In the rows, zero is written as 128.
One turn moves each row of this set onto another row. After a few examples, where does it send each row asked below?
tov: [130 112 100 126 155 100 148 111  94 122 120 137 135]
dimu: [134 129  95 133 140 116 174 134 141 118 112 134 142]
pid: [133 130 105 135 140 114 167 113 133 115 114 136 141]
Zoton: [130 102  92 117 162  98 145 131  93 128 118 136 142]
Lufa: [170 141 152 115 135 135 113 164 123 137 146 149 103]
pum: [119 123 102 127 161 119 167 115 114 121 116 132 151]
zefi: [169 136 143 111 139 136 116 181 123 142 144 147 107]
sulak: [ 94 130 144 127 108 144 140 176 134 157 117 127 150]
Dek: [ 93 118 138 118 115 140 134 188 122 166 117 129 152]
lam: [135 111 124  92 130 144  95 131 125 169 142 144 102]
Mam: [116 112  95 119 170 114 167 135 107 129 116 130 155]
tizu: [129 100  83 116 165 103 156 152 103 132 115 135 144]
gega: [118 124  99 125 160 123 175 129 125 123 112 130 152]
monog: [139 113 111  88 127 154 109 159 147 176 138 140 108]
Doma: [130 108  82 118 160 111 167 160 122 131 110 134 146]
dupeg: [ 92 138 153 133 100 144 138 155 131 151 118 128 148]
labe: [131 121 105 135 144 104 156 104 112 116 119 136 137]
bine: [ 91 135 161 132 101 140 129 138 119 150 123 130 146]
tireb: [ 89 114 153 123 117 128 114 146  87 158 125 131 146]
zus: [147 118 141 118 108 140 153 175 155 143 148 109 157]
Toze: [147 125 161 130 104 129 133 122 129 129 158 115 150]
vilu: [170 134 144 111 142 135 113 181 118 143 145 152 105]
fuvur: [133 121  88 124 149 117 174 154 139 126 110 132 145]
nevi: [144 111 163 125 114 118 121 121 102 135 159 116 150]
samis: [172 141 148 115 134 138 116 170 127 137 145 150 104]
mibo: [168 133 145 111 141 131 111 177 115 143 148 153 106]
bol: [138 120 116  95 119 160 113 150 157 168 137 141 105]
zulil: [134 107 112  86 133 148 102 157 133 175 139 139 108]
kebo: [136 128 123 100 116 157 113 135 155 164 138 143 104]
seku: [142  94 132 104 135 122 130 190 108 158 152 109 159]
nulif: [143  98 155 115 128 114 114 138  86 144 161 114 153]
Bam: [170 135 150 112 142 132 108 169 113 138 147 152 103]
sada: [146 103 131 111 123 131 145 195 138 154 150 108 161]
bod: [171 139 148 113 135 137 118 178 129 140 145 150 105]
Porov: [118 119 102 125 166 116 164 119 109 124 116 131 150]
nit: [115 113  98 120 169 115 164 124 101 128 117 130 153]
rupug: [137 118 128  96 122 148  99 122 130 164 145 146 100]
Tapi: [118 126 103 129 160 122 171 118 122 121 115 130 152]
zofi: [169 137 151 114 138 134 110 164 116 139 148 152 103]
vod: [135 106 117  88 134 143  96 143 124 172 143 142 104]
far: [137 124 126  99 118 154 105 122 142 162 141 143 101]
Vub: [148 128 153 128 100 137 150 146 149 135 150 111 154]
sala: [141  88 141 104 135 115 116 169  90 153 156 112 157]
bem: [ 92 127 160 130 110 129 119 138 101 152 125 132 145]
Ruga: [121 120  94 123 165 121 177 138 124 129 112 128 154]
Zaz: [119 116  92 119 170 118 172 138 118 130 112 129 154]
nalem: [ 88 110 144 116 124 127 114 168  91 164 124 130 149]
Reful: [ 91 110 137 115 124 133 125 183 104 168 118 129 153]

Mam moves to Zaz
tov moves to Zoton
sulak moves to dupeg
Now these:
bod moves to samis
sala moves to seku
monog moves to bol

